In the data rows, 50 means zero.
Some points:
65 & 52 & 64 & 57 & 37 & 32 & 53 & 34 & 51 & 61 & 54 & 76 & 28 & 52 & 51 & 36 & 68 & 29 & 53 & 66 & 57 & 53 & 44 & 31 \\
64 & 45 & 53 & 77 & 40 & 45 & 58 & 32 & 60 & 38 & 41 & 49 & 47 & 52 & 50 & 49 & 56 & 65 & 46 & 65 & 25 & 62 & 43 & 36 \\
19 & 49 & 65 & 61 & 71 & 60 & 72 & 53 & 56 & 39 & 40 & 45 & 71 & 44 & 54 & 77 & 52 & 65 & 55 & 70 & 63 & 36 & 32 & 60 \\
38 & 30 & 49 & 30 & 58 & 42 & 67 & 44 & 36 & 29 & 58 & 54 & 42 & 59 & 33 & 33 & 38 & 38 & 59 & 40 & 62 & 35 & 59 & 63 \\
54 & 65 & 56 & 63 & 33 & 76 & 43 & 36 & 18 & 34 & 48 & 69 & 50 & 35 & 67 & 48 & 69 & 64 & 46 & 59 & 60 & 52 & 58 & 64 \\
74 & 49 & 47 & 37 & 68 & 22 & 32 & 58 & 70 & 69 & 47 & 49 & 43 & 27 & 27 & 50 & 61 & 64 & 50 & 33 & 68 & 75 & 54 & 37 \\
19 & 27 & 28 & 54 & 38 & 32 & 70 & 33 & 57 & 59 & 42 & 32 & 62 & 43 & 29 & 53 & 33 & 64 & 64 & 36 & 66 & 25 & 34 & 57 \\
34 & 76 & 69 & 66 & 50 & 65 & 27 & 79 & 65 & 40 & 40 & 49 & 64 & 19 & 65 & 78 & 56 & 66 & 22 & 62 & 59 & 32 & 45 & 37 \\
41 & 42 & 27 & 40 & 32 & 43 & 69 & 35 & 43 & 36 & 46 & 51 & 54 & 28 & 46 & 51 & 42 & 62 & 76 & 33 & 63 & 33 & 39 & 57 \\
39 & 66 & 68 & 32 & 75 & 37 & 26 & 62 & 63 & 65 & 39 & 57 & 57 & 40 & 50 & 77 & 67 & 34 & 39 & 39 & 59 & 56 & 68 & 35 \\
53 & 61 & 38 & 46 & 63 & 42 & 77 & 63 & 37 & 60 & 42 & 54 & 51 & 45 & 42 & 72 & 65 & 65 & 37 & 38 & 61 & 74 & 59 & 70 \\
78 & 30 & 24 & 65 & 45 & 58 & 45 & 75 & 43 & 36 & 62 & 75 & 59 & 43 & 52 & 50 & 39 & 37 & 43 & 58 & 65 & 49 & 53 & 60 \\
50 & 43 & 53 & 68 & 39 & 42 & 55 & 44 & 75 & 59 & 28 & 47 & 41 & 50 & 50 & 55 & 60 & 31 & 54 & 62 & 60 & 67 & 37 & 35 \\
58 & 56 & 48 & 46 & 38 & 32 & 30 & 33 & 60 & 31 & 60 & 53 & 29 & 58 & 52 & 30 & 66 & 38 & 67 & 39 & 33 & 50 & 52 & 32 \\
58 & 43 & 60 & 48 & 66 & 67 & 36 & 35 & 47 & 34 & 47 & 43 & 69 & 23 & 69 & 50 & 28 & 68 & 48 & 57 & 55 & 34 & 22 & 60 \\
42 & 42 & 36 & 28 & 35 & 54 & 45 & 44 & 27 & 33 & 33 & 57 & 71 & 53 & 53 & 50 & 39 & 40 & 53 & 36 & 30 & 46 & 60 & 61 \\
65 & 43 & 31 & 63 & 40 & 56 & 70 & 49 & 26 & 32 & 34 & 70 & 42 & 53 & 46 & 44 & 68 & 32 & 44 & 63 & 62 & 75 & 58 & 62 \\
44 & 62 & 47 & 56 & 62 & 60 & 37 & 45 & 27 & 54 & 47 & 70 & 48 & 43 & 65 & 42 & 66 & 67 & 31 & 62 & 62 & 65 & 42 & 58 \\
44 & 72 & 68 & 54 & 45 & 68 & 72 & 54 & 52 & 40 & 60 & 49 & 39 & 72 & 64 & 51 & 51 & 36 & 58 & 62 & 59 & 45 & 43 & 62 \\
41 & 61 & 69 & 56 & 54 & 74 & 51 & 52 & 53 & 41 & 56 & 46 & 33 & 70 & 65 & 51 & 56 & 33 & 48 & 64 & 62 & 47 & 58 & 35 \\
30 & 45 & 59 & 35 & 75 & 35 & 32 & 75 & 75 & 70 & 35 & 31 & 76 & 54 & 50 & 65 & 27 & 31 & 50 & 37 & 35 & 27 & 41 & 40 \\
49 & 48 & 48 & 38 & 40 & 56 & 58 & 63 & 70 & 68 & 68 & 23 & 55 & 68 & 51 & 63 & 28 & 61 & 45 & 29 & 54 & 49 & 60 & 36 \\
75 & 60 & 75 & 54 & 64 & 63 & 64 & 60 & 53 & 69 & 61 & 47 & 32 & 52 & 69 & 38 & 52 & 38 & 38 & 62 & 58 & 65 & 33 & 32 \\
54 & 40 & 39 & 22 & 61 & 62 & 47 & 55 & 49 & 61 & 58 & 23 & 61 & 67 & 43 & 33 & 23 & 35 & 37 & 32 & 59 & 42 & 53 & 60 \\
47 & 68 & 81 & 33 & 38 & 33 & 31 & 55 & 68 & 41 & 24 & 20 & 53 & 50 & 47 & 57 & 49 & 33 & 25 & 36 & 29 & 67 & 61 & 33 \\
39 & 55 & 54 & 32 & 59 & 41 & 53 & 48 & 51 & 31 & 77 & 27 & 34 & 44 & 25 & 25 & 53 & 69 & 73 & 37 & 55 & 35 & 85 & 65 \\
60 & 66 & 25 & 44 & 78 & 49 & 38 & 56 & 48 & 33 & 46 & 46 & 55 & 39 & 44 & 73 & 65 & 65 & 60 & 36 & 31 & 68 & 66 & 61 \\
56 & 38 & 50 & 71 & 51 & 45 & 62 & 80 & 54 & 39 & 73 & 70 & 52 & 86 & 68 & 59 & 40 & 63 & 22 & 59 & 28 & 45 & 16 & 34 \\
53 & 65 & 54 & 53 & 66 & 70 & 54 & 37 & 56 & 75 & 32 & 43 & 45 & 44 & 70 & 51 & 51 & 41 & 36 & 59 & 34 & 45 & 55 & 34 \\
49 & 45 & 35 & 57 & 35 & 45 & 42 & 48 & 31 & 61 & 32 & 69 & 59 & 42 & 53 & 43 & 37 & 34 & 40 & 64 & 29 & 33 & 30 & 61 \\
53 & 41 & 37 & 76 & 33 & 57 & 35 & 32 & 44 & 55 & 78 & 39 & 38 & 61 & 50 & 28 & 55 & 64 & 46 & 61 & 55 & 61 & 38 & 65 \\
These points spread out most along one direction. Take the direction at right angles to it along which they spread out most. Go by this last direction. How far along it is each point below, from 0 to 99? 50 is the average, and the first point above lies past it. One standard deviation of the points above along it is 16.
55 & 61 & 55 & 48 & 64 & 55 & 61 & 39 & 51 & 62 & 64 & 69 & 20 & 66 & 62 & 38 & 65 & 64 & 45 & 64 & 61 & 66 & 37 & 35 \\ 61
68 & 51 & 59 & 57 & 49 & 57 & 43 & 56 & 50 & 70 & 61 & 50 & 53 & 55 & 50 & 59 & 56 & 44 & 72 & 60 & 23 & 57 & 62 & 63 \\ 54
40 & 32 & 35 & 38 & 66 & 39 & 42 & 32 & 41 & 35 & 26 & 52 & 74 & 54 & 36 & 54 & 36 & 42 & 78 & 37 & 28 & 49 & 64 & 58 \\ 27
25 & 45 & 49 & 41 & 37 & 32 & 54 & 50 & 46 & 38 & 53 & 49 & 37 & 72 & 22 & 32 & 64 & 35 & 65 & 32 & 28 & 40 & 69 & 66 \\ 27
55 & 33 & 45 & 40 & 31 & 41 & 69 & 53 & 43 & 59 & 45 & 50 & 57 & 36 & 32 & 51 & 39 & 66 & 52 & 37 & 59 & 39 & 70 & 63 \\ 27
43 & 30 & 51 & 44 & 48 & 32 & 32 & 82 & 60 & 63 & 67 & 55 & 50 & 36 & 30 & 62 & 44 & 66 & 70 & 42 & 59 & 33 & 50 & 28 \\ 44
75 & 35 & 48 & 56 & 32 & 66 & 43 & 31 & 36 & 62 & 57 & 48 & 62 & 46 & 53 & 34 & 27 & 40 & 60 & 60 & 33 & 55 & 41 & 63 \\ 40
43 & 79 & 53 & 66 & 35 & 67 & 58 & 41 & 60 & 69 & 68 & 45 & 38 & 68 & 65 & 39 & 58 & 60 & 44 & 63 & 62 & 65 & 61 & 41 \\ 62
